One vector is turned by the same rotation once a tick. Each row is the vector after some number of ticks, and that number follows the row.
The counts run from 0 to 325.
[109 162 160 133 161 125 156  98 121 136 108 156  97 185 100 156 166 174
 138 127 166  81 121  94 154  93 148  80 122 140 133 104 140 128 108 150
 161 116 127 131  96 129 141 139]	318
[ 82 166 184 130 166 183 125  99 134 148 136  71 117 131 132 123 126 130
 139 136 151  86  97  97 112 118 110 145 136 155 180 128 145 119 142 128
 152  88 150 148 100 159 125 154]	181
[103 106 137 144 130 186 163  97  93 124 196 115  99 126 193  97 139 119
 161 146 166  97 104 128 159  95 140 137 103 138 127 120 124 160 137 122
 151 144  94 147 122 121 131 106]	56
[105 176 161 123 126 153 121 123 139 129 144 102 145 124 119 147 113 130
 125 107 156  72 119  88 158 126 138 151 157 124 147 135 145 115 109 165
 194 104 179 172  96 160 105 111]	175
[112  98 120 149 114 144 107  70 102  79 135 120 107 114 147 126 107 101
 107 143 193  75 142 119 149 101  99 140 116 119 149 127  93 155 144 120
 161 166 100 133 186 141 138 113]	219
[126  77 132 125  97  91 159 148 111 129 140 176 119 114 144 144 145 143
  70 178 102 126 156 139 136 132 107  58 136 124 129 145 161 118 119 116
 135 149 126 102 124  91  91  91]	106
[134 164 134 161 146 122 151  93 123 160 146 166 126 134  41 149 168 120
 113 131 104 110 115 151 132 132 156  98 186 112 119 103 152 106 157  96
 123  87 123 126 115 144 134 144]	137
[149 163 106 127 144 136 164 138 150 139 162 103  64 146  83 131 153 145
 142 149 129  96 112 154 138 149 156  86 155 142 152  95 119  71 106 132
 108 112 136 135  78 131 104 165]	302
[103  69 126 143 115 159 100  55  91 115 152 108 132 108 175 129 108 137
  96 137 129  91 139 118 144 114 124  85 146 144 131 127 138 158 169 106
 135 137 117 104 180 109 149  92]	228
[154 171 138 143 134  91 115  99 100 127 115 109 109 139 146 141 102 144
 106 148 118 101  75  87 142 121 125 150 112 173 160  97 149 131 131 143
 151  68 118 184  98 147 151 155]	24
[ 66 158 186 121 127 152 130  95 112 151 127  82 133 128 122 153 115 117
 152 133 172  84 101  97 122 111  91 152 126 121 169 125 149 119 145 112
 169 100 144 137  97 179 105 174]	185
[127  93 147 128  97 159 121  76  89 123 165 107 120 108 159 116 123  90
 129 142 111  65 150 129 135 115 143 122 100 121 127 140 146 167 149  67
 106 140 103 103 169 113 170 114]	233
[165 156 129 156 123 123 134  87 135 161 126 151  98 139  61 156 142 114
 103 113  98 110 136 156 138 152 147 112 184 122 129  86 136  89 133  93
 113  81 129 139 112 147 126 131]	135
[111 100  81 118  80 119 115  88 120  96 164 125 102 109 170 109  95 135
  97 132 170  98 124 102 143 127  90 127 106 138 154 138 100 117 138 187
 193 160  90 142 132 113 107 143]	209
[158 138 167 145 137  91 165 145  90 160 136 127 124 130 113 108 162 158
  96 165  91 118 135 160 143 150 143 106 142 136 147 114 174 146  94  94
 117 109 158 169  90 126 119  76]	282
[ 96 171 175 130 149 161 125 117 132 122 133  99 147 118  99 134 120 143
 129 122 159  76 103  95 147 125 148 146 145 121 139 152 145 115 132 154
 205 112 170 161 100 154 102 130]	174
[123 102 147 146 126 183 155  97  94 123 168 118 101 134 213 119 124 119
 150 145 174 104 109 115 156 104 131 131 122 146 131  90 112 155 124 115
 146 140 102 162 118 114 132  94]	57
[167 134 161 147 102 100 160 160 109 148 127  84 124 113 106 132 151 165
 128 151 116 100 127 186 140 164 145 101 140 116 143 150 158  99  91  84
 110 113 175 123  91 135 103 144]	287
[118  79 151 119 125 158 128 106  82  99 142  92 115 108 174 116 108 117
 189 153 171  86 109 120 144 120 128 126  95 117 115 138 119 143 126  83
 163 165 119 101 117 119 142 135]	63
[133 151 163 123 119 115 151  95 120 136  92 153  99 187 119 170 160 163
 138 109 183  79 132  98 162  98 126  88 130 133 136  85 133 118  82 149
 171 115 133 138 100 144 144 129]	319
[117 157 200 133 161 158 131  91 125 168  86 159  81 171 128 121 169 146
 134 104 136  75 121 124 158 141 116 121 103 119 120 126 116 118 110 135
 186 114 116 131  92 120 143 168]	325
[135 111 148 140 110 150 119  81  77 138 143 139 141 110 144 122 122  64
 126 158 109 107 133 131 128 131 133 120 125 119 134 126 132 172 160  38
 116 148  98 109 142  88 167 124]	237
[114  94 125 149 127 186 153  90 122 125 198 107 100 116 209 100 122 145
 156 133 153  98  95 127 156 101 137 133 121 139 119 123 118 134 131 141
 149 132  91 129 117 119 107 111]	55
[ 73 137 161 118 115 156 134  85 124 169 137  91 115 117 143 134 107 120
 163 115 134  85  96 105 116 125  88 153 115 136 147 137 149  99 142 135
 165 104 114 122  76 165  93 177]	188
[134  71 149 121 138 171 123  96  91 118 143 107 102  96 188  81  93 119
 185 154 126  88 123 118 143 155 131 128 121 123 112 131 108 121 130  99
 172 157 119 105  99  95 135 122]	66
[171 128 161 154 120  94 162 152  98 158 133 105 138 124 125 122 154 175
  99 173  99 119 121 168 140 155 136  84 157 146 156 119 173 128  93 100
 111 105 166 142 104 121 119  92]	283
[163 115 192 152 152  80 146 142 121 130 120 160 115 100  96 126 148 143
 100 185 111 125 144 165 123 119 134 131 155 123 142  95 142 124 113  83
 124 120 124 138 145 142 128  48]	271
[165 149 161 148 111 105 170 158 102 156 137  97 110 113  80 112 157 137
 134 164 113  99 125 196 144 154 146 114 118 111 146 154 153 117  99  74
 119 119 165 134  93 138 112 152]	288
[110 115  85 127 101 112 128  95  98 106 160 136 123 116 159 112 108 119
 103 137 178  98 116 102 134 127  87 140  98 124 156 139 101 135 147 174
 193 175  80 155 127 121 114 151]	208
[162 104 124 142 129  86 138 155  84 105  87 159 100 123  96 132 135 103
  68 175 113 110 159 149 146 160 120  90 144 110 121 126 136 137 117  78
 136 137 155 135 132 110 125 118]	116
[ 90 135 128 114 104 116 139  86  89 161 144  97 142 134 178 142 108 134
 116 133 146 129  87  79 110 125  71 122 116 166 163 108 140 126 136 148
 169 111 108 154  73 132 121 165]	194
[176 108 140 123 120  94 116 128 150 106 175 169 125  74 106 124 111  92
 124 184  88 148 141 140 116 148 148 141 148 108 126  99 122  86 122 108
 130 147  74 110 138  99 121  85]	257
[115 108 160  97 101  97 150 131 120 145 152 151 109 102 120 146 151  83
 113 171 123 118 173 152 111 106  97 103 109  94 157 128 135 136 112  91
 125 170  89  98 156 128 112  86]	97
[111 133 141 155  95 101 117 119 116 103 115 131 128 111 135 169  85 139
 118 136 116  93  92  91 153 102 131 133 132 148 124 110 176 112 140 135
 169  70 147 161  62 162  98 151]	17
[138 112 174 157 139 109 165 137 122 159 149 134 113 107 105 100 164 175
 111 159  70 106 128 179 136 153 148 106 138 132 130 141 180 122 117 109
 120 101 149 135  99 128 111  91]	280
[112 133 146 142 113 109 125 115 117 109 129 119 123 104 118 154  95 163
 127 142 100  77  75  95 140 109 132 137 125 148 113 138 175 105 147 142
 162  66 143 137  71 162 103 173]	18
[158  96 158 115 110  75 145 139 134  89 184 161 138  87  92 153 139 132
 104 175 113 136 134 129 128 111 159 111 152 114 137 106 156 105  95 135
 134 146 117 116 159 136 121  50]	264
[178 130  99 139 127 115 124 124 108 127 132 138  89 114  72 128 140 126
  69 143  70  94 155 141 149 179 157  82 174 131 134 118 147 115 126 113
 115 103 161 153 124 117 133  95]	124
[ 86 146 187 126 142 157 128  85 129 154 127  69 134 128 132 152 110 142
 146 137 165 100 100  96 115 114  85 141 149 144 166 112 143 102 142 115
 169  85 147 116  94 160 109 163]	184
[132 103 190 143 131  85 155 136 114 151 148 151 121  89  81 102 165 159
 130 158  91  99 136 181 140 130 153 123 131  99 116 155 176 132 111 103
 138 118 143 124 115 148  99  75]	277
[121 146 137 127 146 124 150  92 137 148 111 162  76 177 126 153 157 183
 132 121 148  97 118 100 153 113 133  77 146 156 132  76 132 102 105 167
 162 111 118 133  84 131 123 123]	316
[168 110 169 127 119  84 154 146 135 105 168 157 106  98  95 131 157 123
 113 174 102 116 151 138 119 109 154 140 127 116 145 103 150 121  86 112
 113 127 112 139 148 149 132  46]	267
[163 112 137 136 142  91 120 133 132 106 176 172 144  87  92 132 125 109
 105 185 107 160 126 131 127 118 155 122 163 120 137  93 132 115 130 127
 139 149  94 133 139 107 125  59]	260
[172 145 163 158  94 114 157 148 165 135 128 193 136 144 133 141 143 149
 133 114 127 106  98 133 154 135 160 123 132 123  96 131 139  69  91 138
 180 101 127 121  72 126 118 160]	154
[119 168 155 166 123 174 132 146 189 128 156 157 134 116 104 155 136 120
  74 132  91  81 123 149 113 129 157 135 151 151 138 150 140  98 161 138
 160  95 144 143  96 127  97 142]	0
[161 141 125 120 129 106 142 109 116 123 139 109 109 132  34 155 154 140
  93 146 119  78 123 147 140 146 169  86 168 116 129 129 164  83 131  92
 101  95 157 100 168 135 138 142]	129
[174 102  97 133 101  90 125 141 109 113 116 153  99 108  64 134 125 113
  83 140  88  86 168 144 158 172 143  98 153 108 112 146 153 111 111 105
 144 118 158 144 122 120 113 105]	120
[155 153 169 139 151 137 155 154 158 113 132 136 147 148 137 141 151 176
 102 141 169  88  89 109 146 129 166 120 134 151 132 147 139  89  96 153
 185 110 152 124 102 107 117 163]	162
[134  95 166 102  78 102 142 123 135 150 150 158  97 103 141 143 141  92
 106 157 113 123 180 147 116 113  91  97 123 104 149 124 127 110 105  96
 117 166  88 104 145 122  95  82]	98
[149  82 147 135  85 151 106  66 103 138 149 110 112 111 182 121 106  95
 123 149  98  95 152 131 133 144 128 108 118 140 134 114 128 143 139  53
 108 126 103 106 160 100 157 111]	235
[ 99 122 156 102 141 110 139 122 116 157 170 134 125 110 113 143 164 105
 101 178 125 134 164 131 104 104 104  87 130 116 177 116 129 148 132 101
 116 170  83 102 168 100 129  80]	93
[ 90 135 165 117  98 145 124  79 115 160 136  88 123 114 149 150  92 128
 160 112 136  97 109 103 125 123  79 144 128 130 156 114 139  88 125 130
 165  92 134 137  79 171  90 167]	187
[106 122 133 104 103 131 143  95 119 132 148  98  98 120 177 119 123 129
 141 131 145  99  86 101 110 133  81 141  71 152 166 147 122 105 126 151
 147 135  84 120 106 127 119 201]	199
[138 102 135 125  75 113 108  89  69 133 154 138 173  99 131 132 109  75
 131 151 108 121 136 126 143 135 143 118 130 100 118 138 144 173 158  60
 140 158 110 113 132  85 142 128]	241
[162 117 117 108  78 123 116 100  99 135 194 147 146  99 147 121 118  66
 115 151  72 123 149 113 133 147 161 113 116 117 134 131 146 150 137  92
 121 158  90 130 131  72 156 119]	245
